In the data rows, 128 means zero.
Here are some numbered points:
120,95,206,126,99,143,249,96,118,137,120,186,165,47 0
182,141,221,59,163,110,191,110,62,159,206,164,47,38 1
108,5,45,160,164,155,79,56,88,129,108,98,223,230 2
77,204,182,86,135,125,220,149,186,174,100,140,99,102 3
131,139,136,121,154,121,136,151,132,124,141,123,95,118 4
105,203,194,108,101,53,143,177,36,112,220,188,71,48 5
128,41,110,108,125,122,138,62,151,200,81,177,90,161 6
141,130,94,194,204,154,76,112,118,114,90,39,223,230 7
134,131,246,167,171,137,244,150,171,135,164,159,80,13 8
109,129,107,95,90,97,59,115,139,141,86,120,138,228 9
110,180,157,93,166,159,212,169,126,82,159,114,154,20 10
92,167,143,107,98,185,217,136,92,37,128,129,205,80 11
61,152,119,113,142,170,169,154,184,79,105,119,163,104 12
130,142,75,158,122,120,45,120,125,122,103,62,165,201 13
182,211,155,118,163,147,185,215,87,65,183,96,126,34 14
117,106,143,161,209,59,92,80,44,157,123,154,105,138 15
99,127,111,107,91,95,49,133,155,141,73,87,136,253 16
147,69,128,159,160,144,214,97,151,128,143,87,138,139 17
107,199,123,138,53,179,55,204,233,67,78,58,149,171 18
50,140,122,92,126,156,130,138,146,148,115,159,181,120 19
37,112,121,83,131,151,131,115,152,178,110,168,191,155 20
114,122,118,126,103,119,129,139,168,159,95,138,109,185 21
114,168,64,69,130,165,32,163,60,117,131,85,205,214 22
101,204,108,126,85,102,75,145,154,118,40,117,149,171 23
165,149,183,83,159,120,157,134,86,147,174,140,70,90 24
88,132,30,165,125,175,106,147,218,172,48,55,238,188 25
139,160,133,198,136,157,129,151,201,72,88,72,168,165 26
146,148,141,159,120,126,136,118,133,129,107,121,143,80 27
130,124,151,110,154,94,61,95,78,145,215,174,129,92 28
86,139,59,163,126,159,107,142,201,170,65,72,214,182 29
192,86,169,140,156,66,72,141,66,138,198,160,40,115 30
118,142,124,142,174,154,78,99,61,155,136,101,168,205 31
139,134,105,74,93,92,77,75,115,147,122,193,128,163 32
146,124,131,135,139,103,92,140,152,159,123,116,77,159 33
89,144,70,99,97,214,155,115,91,37,133,105,184,136 34
181,99,72,202,42,97,82,112,226,159,57,112,139,143 35
100,124,135,107,106,120,134,132,152,152,107,156,108,157 36
140,120,136,116,100,66,62,107,165,143,120,139,96,163 37
110,91,97,120,64,172,159,107,149,105,69,132,167,118 38
123,153,174,109,161,102,191,173,148,120,160,150,44,47 39
180,135,208,76,167,123,202,110,79,158,193,165,50,39 40
84,190,141,102,126,115,156,156,167,170,94,117,111,157 41
Which three points above are nearest to each new point by angle? Their numbers follow each, smallest number first.
137,126,131,139,151,107,118,152,165,156,127,110,78,149 4 21 33
126,147,219,159,161,148,235,152,161,118,165,158,95,8 8 10 39
116,187,131,137,119,171,182,151,118,79,158,155,123,9 10 11 14
177,39,82,186,136,136,194,64,157,198,121,82,126,179 2 6 17
123,74,86,126,38,160,141,118,166,135,56,139,158,119 25 35 38
143,158,76,167,118,108,0,143,141,152,95,49,161,245 9 13 16
143,149,49,110,84,184,107,128,147,56,115,98,137,167 18 22 34
95,151,77,113,173,111,137,134,122,145,79,99,112,162 25 29 41
194,109,158,141,166,63,78,92,82,154,226,142,85,175 15 28 30
105,104,100,89,192,110,123,117,76,159,168,133,107,167 15 28 31
161,102,67,199,80,117,95,114,194,133,75,100,151,144 25 29 35
195,39,119,140,152,64,118,98,77,131,117,148,161,250 2 15 31
139,120,177,90,155,81,51,95,68,146,248,203,109,61 5 28 30
153,84,109,130,63,59,76,128,119,153,134,140,83,133 30 33 37
123,151,139,129,124,138,100,116,119,126,145,186,127,114 5 28 32
138,130,123,156,127,119,0,171,103,192,146,99,75,195 13 16 33
144,29,126,157,168,123,197,65,145,154,139,85,128,172 2 6 17
167,76,109,118,152,94,125,87,70,118,122,149,162,216 2 15 31
130,138,27,85,106,119,70,130,37,65,106,151,208,118 22 32 34
80,194,134,62,187,169,216,162,111,66,172,99,172,30 10 11 14
162,153,159,167,137,109,127,126,111,136,123,115,128,64 8 14 27
106,117,94,137,71,139,175,112,173,94,124,116,139,151 12 34 38
93,159,148,100,117,182,231,140,104,52,128,123,185,73 10 11 12
132,130,136,142,126,131,85,104,130,149,134,188,117,143 28 32 37
